In the data rows, the value 128 means zero.
Here are some points:
[154 136 154 104 119 103 103 153]
[172 141 129 143 120 143 146 149]
[101 162 132 154 164 184 116 195]
[157  54 153 155  71  78 133 187]
[164 139 180 160  64  95 170 219]
[ 37  97 132 102 121 122 214 163]
[121 141 116 133  86  85 183 170]
[150 142 135 117  88  75  81  94]
[125 178 100 118 107 114 199 136]
[ 85 131 192 177 139 133 214 126]
[124 110 128 124  42 144 213 141]
[164  84  75 119 167 106  10  32]
[168  86 182  90 108 133 101 175]
[129  74 177 100 105  96 113 224]
[182 195 129  91 101  80 169 187]
[ 51 127 213 159  46 110 212 107]
[104  76 136 175 103 122  68 138]
[140 101 172 215 108  99 129 143]
[129  95 232 135  75 133 163 167]
[123 123 190  69  81 109  54 115]
[150 164 108 105  69 160 148 102]
[166  79 139 117 140 140 162 175]
[154 153 191 108  89 145 233 201]
[140 146 149 101  76 113 141  73]
[160 185 128 145 111 131 181 183]
[136 193 214 101  15  84 199 155]
[169 120  93 120 178  65  99 143]
[107 119 186  68  94 143 144 126]
24 more points follow, each with its number after it:
[147 181 108 127  85 105  98  94] 0
[107 161 146 182 174  85 114 132] 1
[137  70 219  40 113 124  19 166] 2
[158 134 131 142 120 148 196 141] 3
[130 148  94 147 160 179 186 133] 4
[ 97 227  34 121 137 122 125 149] 5
[198 102 123  94 204 142   0 153] 6
[ 44 106 166  89  91 143 178 164] 7
[ 93 150 132 123 100 132 196 102] 8
[211  73 122 115  79  93 138 183] 9
[130  91  68 109 166  99  16  90] 10
[187  94 129 133 153  60 102 161] 11
[ 58 140 157 126 194 177 136  57] 12
[ 73 144 162 126 183 162 127  56] 13
[160 105 142 175 109  97 127 207] 14
[157  21  89 122  90 108 181 134] 15
[114 148  38 127 132  84 180 102] 16
[155 105 144 176 187 111   0 133] 17
[170 127 107 109 124 124   9  98] 18
[113  92  90 157  50 133 197 178] 19
[180  62 165 147  87 135  46 141] 20
[151 142 163 111  87 124 140 106] 21
[213 144 168  82 120 107  10  98] 22
[135 152  89 151  95 132 229 100] 23
Which two of these numbered points are nearest to each point below, looking only along the 3 directions in which the first points spread most? Their numbers follow each, nearest first.
[141  85 156 102 109 156  89  87] > 13 12
[150 190   0 136 140 150 138 142] > 5 16
[162 109  85 142 241  72  60  53] > 10 18
[129 130 255 121  95 129 170  96] > 7 21
[ 64 129 206 102 131 142 187 140] > 7 19
[ 92  30 240  68  85 192  80 109] > 2 20
[192 118  98 162  98  84 129 122] > 1 15
[161  79 133 113 113 107 121  78] > 13 12
[148 121  95 137  58 161 184 141] > 3 4
[169 108 114 170 142 141 222 137] > 3 4
[110 189 145  93  62 154  80  82] > 12 13
[ 48  47 180 132 112 117  73 152] > 2 20
[136 142 106 137 120 110 123 137] > 1 4
[ 69 120 155 164 169 106 122 168] > 15 9
[127 170  83 159 106 116 170 148] > 4 3
[ 98 131 122 178 184  47 172 170] > 9 14
[124 195  72 143 114 154 131 103] > 16 0
[147  71 162 106 145 152  63 161] > 20 2
[142 166   0 199 202  70 211 114] > 5 16
[ 19 142 122  80 187 141   6   1] > 18 10
[104 195 122 139 176 122 148 156] > 4 3
[112 210  96  99 150 138 113 133] > 16 5
[183  56 158 128 149 134  84 120] > 20 2
[129 117 106 124  52 163 143 132] > 21 8
[135 114  60 106 120 109  62 198] > 11 1
[170 152 113 159 153 107  59  47] > 18 22
[187 160 203 174  67 124 176 197] > 19 3
[ 35  94 118 163 189 156 180  59] > 12 13
[106 207  61 184 122 116 237 100] > 23 16
[112 147  81 109 116 172 173 105] > 16 23
[184 112 113  87 120 115  84 202] > 11 9
[ 56 142  66  67 135 168 150 137] > 16 0
[ 37 169 152  80 163 151 188 120] > 8 23
[174  57  99 171 154 150  50 114] > 17 22
[171 135 192 101  78 150 116 169] > 15 19
[191 100 113 124 127 156 123 166] > 9 11
[102 150 152 105 129 132 151 109] > 21 8
[104 143 119 141 157  69  52 154] > 11 1
[128 107 194  91  97 133 110  69] > 12 13
[159 134  71  63 158 159   6 126] > 18 10
[181 131  79 150 157 102 120 140] > 11 1
[159 138  88 173 166  99 177 124] > 4 1
[188 163   0 119 140 111 149 155] > 5 16
[192 115 106 103 115 110  11 180] > 6 17
